In the rows, zero is written as 128.
Each path below is one point turned by a fixed rotation once a step. After each direction that follows a path, write how fast that rotation turns it, in deg/step (0 if it stays still).
Each turn is a multiple of 5 degrees from 10 to 175, or 0.
Each row of a path follows its step; steps can be skipped.
Rotation 1:
step 1: [116 121 132 133 134 129 131 143 118 132 116 120 139 137 142 136 138 127
 126 128 132 131 127 119 141 121 123 125 128 107 141 134 125 121 121 134
 129 134 136 135 140 123 134 138 126 125 131 113 122 133 127 121 115 126
 133 111 141 131 124 120 135 122 140 118 117 125]
step 2: [133 134 140 127 138 126 119 141 138 137 137 139 134 121 108 131 135 140
 140 144 127 125 123 127 125 122 135 134 136 129 126 133 134 127 132 122
 132 126 123 113 120 126 131 117 140 138 122 139 136 121 136 135 119 127
 139 129 145 116 132 135 142 137 133 126 133 135]
step 4: [137 148 129 120 139 121 121 129 135 146 129 133 123 123 118 116 134 133
 134 129 120 126 130 123 112 131 128 136 121 133 137 134 111 121 130 124
 128 119 145 135 137 122 121 126 118 145 147 119 136 126 131 123 133 135
 122 126 134 122 127 137 134 129 131 139 134 130]
step 5: [130 115 118 134 128 131 120 123 114 120 133 132 129 129 151 123 117 118
 129 124 118 137 137 123 130 137 140 127 125 128 134 117 134 123 144 126
 139 121 117 122 133 130 131 119 151 134 125 113 139 120 125 138 126 131
 129 132 125 121 132 121 129 119 131 138 125 118]
step 6: [120 145 139 128 131 119 135 130 131 132 117 138 133 131 139 151 122 125
 143 128 132 123 138 124 112 132 123 146 123 137 126 135 122 132 139 121
 144 128 137 132 119 128 145 129 110 117 134 122 124 133 126 117 132 129
 122 125 134 131 136 126 126 131 132 126 130 124]
step 7: [127 111 138 144 134 134 123 124 116 136 130 128 127 128 130 128 135 120
 135 123 137 136 110 132 135 135 131 131 120 131 121 129 137 126 137 127
 112 123 120 132 125 125 124 123 136 130 137 119 116 129 132 144 130 121
 130 148 153 119 126 125 129 117 120 125 134 124]
step 9: [128 120 117 139 132 130 117 127 116 126 126 121 135 118 124 141 139 131
 118 131 130 113 119 135 131 121 126 135 120 133 138 121 122 137 124 123
 114 118 120 118 130 118 117 135 114 135 132 121 137 121 112 134 154 129
 124 130 130 121 127 126 131 125 128 125 142 124]
step 10: [133 129 126 126 123 126 121 115 128 130 134 121 121 108 140 121 126 135
 142 135 128 132 135 128 126 122 135 122 131 141 130 143 136 123 132 127
 136 118 136 125 143 147 112 124 132 115 116 142 121 133 125 128 125 132
 113 123 128 147 135 126 128 120 129 134 133 127]
step 12: [132 140 135 133 141 138 136 123 127 127 127 127 133 115 136 135 126 124
 125 119 122 126 117 124 121 133 135 124 146 137 136 125 145 117 124 128
 133 136 147 122 125 128 122 122 128 126 139 137 115 132 128 151 119 134
 126 127 125 138 129 123 116 125 113 117 138 134]
step 13: [106 112 129 126 109 126 125 134 133 122 136 140 126 123 134 132 124 140
 129 127 141 139 116 114 132 115 135 124 132 122 108 120 130 124 122 128
 119 133 128 124 131 121 128 131 121 130 140 130 126 128 138 113 127 127
 129 134 118 122 126 125 118 137 136 134 133 112]
step 14: [121 134 136 129 136 137 139 131 130 127 119 131 124 121 126 131 130 123
 145 117 132 108 134 139 128 130 114 124 149 124 119 128 119 126 113 133
 124 123 125 130 131 132 109 134 133 146 120 124 127 122 123 137 131 143
 133 128 123 129 134 122 126 127 128 108 130 138]
step 16: [137 117 126 123 140 133 139 137 144 127 132 136 138 135 131 135 125 125
 127 125 140 128 146 133 129 125 128 120 135 120 132 137 112 131 132 131
 127 135 147 120 122 129 101 124 128 129 112 122 128 128 121 119 126 124
 128 123 129 121 139 135 133 127 113 134 125 131]
[128 127 126 126 131 126 124 129 126 129 131 127 131 125 124 128 129 128
 128 129 128 131 129 127 127 130 130 131 131 131 128 128 129 127 128 128
 125 129 126 130 128 131 129 129 134 127 127 130 126 128 129 133 128 131
 128 130 127 129 130 126 123 127 128 129 127 127] -> 145
[127 129 131 126 126 129 127 126 126 131 129 127 125 129 127 125 127 128
 132 129 133 126 128 131 126 131 123 128 128 127 125 128 128 129 129 135
 128 124 127 129 127 129 127 131 129 125 130 130 126 129 128 129 129 129
 127 128 128 129 127 128 130 129 128 130 127 127] -> 100
[133 132 129 126 129 127 125 128 128 129 127 126 129 126 127 129 127 129
 125 129 131 132 128 130 130 126 127 127 127 128 131 127 127 128 131 130
 124 127 127 126 128 131 124 129 125 129 123 131 131 126 128 126 127 127
 127 126 127 125 127 128 129 124 130 129 127 130] -> 55
[127 130 125 125 130 127 127 129 129 127 130 130 128 127 127 132 127 127
 128 123 132 128 132 128 127 127 126 128 127 128 130 128 128 127 127 130
 123 130 128 127 131 126 129 128 128 123 128 123 131 132 130 124 129 129
 127 129 129 130 127 130 128 131 130 126 127 128] -> 145
Rotation 2:
step 1: [121 120 122 127 116 121 117 130 126 114 124 127 141 141 133 137 139 126
 127 123 132 142 136 134 125 113 134 135 113 122 139 125 128 123 141 122
 133 126 136 146 129 104 133 121 127 137 143 121 137 119 136 125 132 132
 125 123 141 130 136 129 126 138 118 134 133 136]
step 2: [131 134 121 135 124 127 135 129 127 128 115 135 132 151 125 132 122 123
 137 128 128 134 118 120 132 126 126 135 125 127 131 140 124 120 126 129
 138 131 118 128 123 121 122 125 118 122 125 128 140 128 123 138 118 100
 136 135 128 121 143 142 139 121 113 138 113 112]
step 3: [127 136 120 128 128 138 136 126 133 131 119 141 138 133 120 130 128  99
 135 126 111 124 122 121 132 135 126 119 127 141 130 120 129 131 130 129
 124 133 128 107 120 124 130 136 133 117 136 119 131 131 134 115 124 143
 130 137 118 128 125 113 133 110 120 137 132 130]
step 4: [126 120 127 126 123 111 127 123 133 131 121 136 138 130 122 125 132 133
 112 132 125 134 131 128 125 118 140 118 124 127 117 119 134 136 135 124
 126 103 121 139 110 118 131 131 116 130 134 110 125 130 129 119 128 151
 117 129 130 122 135 127 142 138 130 132 137 121]
step 5: [131 131 136 136 137 125 135 124 126 122 135 131 128 136 132 117 132 124
 131 152 131 141 133 110 129 117 113 138 128 125 140 134 127 136 126 138
 136 135 128 142 117 123 137 127 103 130 134 126 139 128 130 140 125 127
 134 120 132 111 124 136 132 127 120 120 129 116]
step 7: [123 137 140 113 130 121 121 120 133 123 137 131 152 138 122 129 122 119
 121 116 119 128 134 142 131 126 136 127 131 140 127 123 139 134 131 115
 137 121 137 132 124 127 123 128 123 131 131 116 119 128 132 117 130 127
 130 141 140 125 154 142 135 124 127 135 120 128]
step 8: [129 125 125 120 124 131 126 127 140 135 117 129 149 125 125 115 140 119
 131 120 129 127 127 120 133 120 123 134 130 128 134 120 129 121 126 138
 119 135 130 124 116 127 144 137 115 123 121 123 145 123 136 138 126 129
 119 118 146 126 121 152 139 122 127 128 124 108]
step 9: [133 123 137 136 116 128 125 124 142 129 114 128 124 130 134 131 136 126
 136 135 128 146 130 111 123 125 136 110 129 134 136 113 131 122 130 153
 134 134 133 119 133 113 123 134 118 135 121 126 122 137 131 133 123 128
 121 130 115 132 135 114 139 119 117 123 134 128]
step 10: [124 126 132 129 120 121 138 127 124 125 140 127 135 148 127 136 120 114
 130 120 124 130 129 128 128 116 138 112 131 136 127 133 139 152 139 121
 132 131 133 138 109 115 115 129 122 131 129 139 122 131 136 124 128 125
 142 115 139 128 136 116 132 138 128 129 141 127]
step 11: [134 137 135 137 114 137 130 117 131 136 136 127 139 117 123 117 130 124
 133 116 129 126 118 123 140 120 121 131 110 131 123 131 115 135 125 114
 130 129 129 136 118 124 130 124 108 126 143 123 147 130 130 131 131 117
 121 130 133 125 122 141 135 132 116 146 131 132]
step 12: [122 125 134 136 122 135 126 130 128 120 114 129 143 131 122 125 125 126
 120 131 120 135 133 126 120 142 134 139 119 126 140 129 137 132 135 153
 123 125 135 126 119 135 131 138 125 124 137 120 129 140 125 137 135 120
 119 147 122 130 128 128 144 110 111 131 126 141]
step 16: [132 126 139 122 128 120 127 123 134 123 132 132 128 136 132 126 130 127
 133 131 111 114 124 139 124 112 122 120 115 128 130 122 123 139 138 133
 116 127 133 135 113 116 130 143 133 120 134 103 126 131 140 128 136 151
 125 130 128 121 142 122 138 136 122 133 132 132]
[129 130 131 127 128 128 128 129 127 131 130 129 130 130 127 128 128 129
 129 125 122 126 127 131 124 129 123 128 126 129 125 133 132 127 127 129
 129 129 126 125 128 127 132 129 130 127 127 125 128 128 129 126 129 126
 123 129 127 132 127 130 129 128 126 128 127 128] -> 80
[128 126 129 126 131 128 127 127 129 128 126 125 127 131 133 130 128 129
 130 131 127 131 130 127 126 123 127 131 125 128 129 131 126 127 129 129
 128 126 127 125 125 127 125 125 132 128 124 128 130 129 127 130 129 127
 127 127 130 125 128 127 130 126 127 125 130 131] -> 95
[124 126 132 130 126 127 131 128 129 128 128 127 129 129 126 128 126 126
 129 127 125 125 131 130 129 125 126 127 131 127 124 128 123 129 130 129
 129 129 129 128 132 128 125 130 132 128 126 127 127 127 130 129 126 130
 131 131 125 128 127 124 131 127 129 128 128 128] -> 110
[126 129 127 124 127 125 128 129 126 128 124 128 131 129 128 124 132 125
 131 125 128 130 127 128 128 130 129 131 131 128 129 128 127 125 126 129
 127 124 131 123 131 127 127 127 129 127 129 128 129 128 127 125 127 126
 129 128 129 128 129 127 130 131 128 126 122 128] -> 65
[130 131 126 131 128 130 128 126 130 132 128 130 128 128 130 127 128 126
 126 132 126 128 129 127 128 129 129 127 126 122 128 128 128 125 129 128
 126 129 128 126 130 131 128 131 127 129 129 127 129 131 133 132 126 123
 130 129 128 128 127 127 127 128 126 124 126 128] -> 115
Rotation 3:
step 0: [124 144 112 125 121 140 123 122 139 141 133 136 126 132 150 119 124 124
 130 130 121 126 121 138 133 120 118 129 110 141 133 128 133 129 127 134
 138 134 134 127 130 127 135 146 141 119 125 130 130 121 138 124 133 131
 122 138 106 130 126 124 120 134 137 137 122 130]
step 1: [143 133 115 129 139 127 121 129 125 137 125 145 132 141 135 113 124 123
 115 129 140 132 128 131 134 123 130 130 116 121 132 111 137 125 118 128
 129 126 129 123 132 137 133 141 129 136 134 135 126 113 134 135 131 124
 117 127 111 139 119 126 114 145 130 135 129 139]
step 4: [124 123 122 130 125 132 133 148 130 128 128 140 126 127 119 119 114 122
 125 111 122 124 121 142 139 125 113 133 128 115 128 115 131 132 110 139
 130 126 123 127 127 136 139 137 124 135 131 141 133 120 116 125 124 128
 131 149 124 121 128 125 131 131 138 145 133 133]
step 5: [126 130 131 138 108 133 115 130 134 136 132 135 128 138 124 123 121 136
 138 124 111 121 124 135 127 122 115 136 133 113 132 123 126 139 108 140
 130 120 119 117 131 127 130 135 140 136 134 133 134 118 129 112 120 120
 121 129 111 138 127 120 125 130 127 130 132 117]
step 8: [126 142 117 133 127 140 119 128 134 136 128 147 131 130 128 125 118 126
 135 129 141 131 129 126 136 119 140 134 121 118 137 125 133 119 116 145
 113 145 129 125 128 122 129 139 139 135 128 123 128 116 136 128 124 125
 113 135 128 140 109 119 124 138 129 129 127 137]
step 9: [125 132 135 125 132 131 128 123 153 126 129 140 129 130 112 116 131 121
 126 119 137 117 134 138 136 118 131 133 130 120 134 116 141 117 122 140
 124 133 137 117 125 141 134 144 136 119 133 127 137 125 133 138 122 129
 120 136 117 131 123 139 129 142 123 123 142 129]
step 10: [128 141 129 118 140 141 127 131 126 124 138 138 117 138 112 136 115 127
 135 122 134 105 125 137 136 109 120 134 126 118 126 129 131 125 118 128
 128 123 124 132 115 132 138 134 131 136 148 132 139 116 140 131 125 127
 125 132 122 118 126 131 125 133 134 123 137 121]
step 11: [114 134 130 128 127 150 121 138 125 125 129 135 127 126 126 127 120 122
 129 113 120 131 123 133 136 118 115 132 122 125 130 127 126 127 128 143
 144 134 135 135 124 120 127 139 130 131 143 125 134 105 120 120 123 131
 125 149 114 119 118 125 132 137 130 134 134 116]
step 12: [130 134 124 125 113 133 116 137 131 136 133 126 135 131 136 124 130 133
 121 111 120 122 120 127 123 116 116 132 137 129 126 123 131 132 123 138
 132 134 121 121 126 143 129 134 131 138 137 132 141 111 132 126 126 129
 127 138  96 135 123 139 116 138 123 136 128 132]
step 14: [125 133 121 134 112 137 129 124 123 128 121 136 129 124 119 124 138 129
 134 126 146 119 124 125 130 114 116 135 120 123 131 118 141 125 124 124
 135 135 137 132 135 139 139 139 140 119 139 122 123 114 130 120 142 120
 120 133 123 135 114 125 130 143 123 128 107 122]
step 15: [128 140 108 128 127 141 135 131 139 129 125 135 130 131 124 129 130 128
 128 110 140 128 121 142 125 109 128 133 131 133 137 129 140 119 120 137
 116 134 121 124 128 138 143 140 139 133 128 138 123 124 136 126 131 120
 134 143 136 132 110 126 129 137 132 137 122 137]
step 16: [128 137 126 128 128 135 133 127 137 130 135 139 112 129 112 116 127 127
 138 125 124 129 127 152 131 123 131 129 123 121 143 122 139 137 121 142
 133 129 124 115 124 128 139 133 135 124 137 140 120 126 128 137 131 121
 122 139 115 141 120 128 132 144 146 125 137 130]
[130 125 130 127 127 131 127 123 126 128 126 130 127 130 132 127 126 127
 129 127 127 133 131 124 125 131 127 128 129 130 126 128 129 130 129 127
 129 133 127 129 128 133 129 130 130 131 130 129 129 128 128 128 128 127
 125 129 128 127 129 127 127 126 129 125 128 129] -> 60
[125 125 129 123 125 127 130 128 129 128 129 128 129 127 128 129 128 127
 127 127 128 133 130 130 130 131 126 124 126 127 130 124 132 128 129 130
 128 127 132 128 126 127 129 124 131 124 129 126 128 128 126 126 130 128
 129 129 129 126 127 128 127 128 128 129 132 130] -> 155
[129 128 126 130 130 127 129 128 126 126 129 127 128 127 128 130 125 127
 132 129 132 129 127 130 129 129 129 128 128 124 129 127 127 130 126 127
 127 128 128 128 123 128 125 125 129 132 132 131 124 129 124 129 130 124
 128 128 127 129 133 130 124 128 132 128 129 126] -> 125
[129 134 129 127 125 126 125 128 131 122 125 126 128 128 129 128 127 127
 127 125 128 129 131 131 130 130 129 129 130 128 127 129 132 127 131 127
 128 130 125 124 126 127 127 128 129 126 127 127 128 129 130 129 126 125
 129 127 126 126 130 128 128 127 129 131 125 127] -> 115
[126 133 129 128 129 132 128 129 125 126 129 125 128 128 125 129 131 129
 128 129 131 127 129 129 129 130 126 128 125 132 128 129 126 125 129 127
 129 128 130 130 125 131 131 129 129 130 125 127 129 127 125 124 128 129
 131 130 130 128 130 124 126 128 130 127 125 129] -> 95
[131 127 125 130 125 125 126 129 127 130 126 127 123 132 127 125 128 125
 125 128 130 130 128 129 127 126 127 127 126 132 128 127 128 131 128 130
 127 124 129 128 129 128 130 126 128 127 127 129 129 131 126 129 127 124
 126 131 131 130 128 127 129 127 130 130 128 125] -> 25
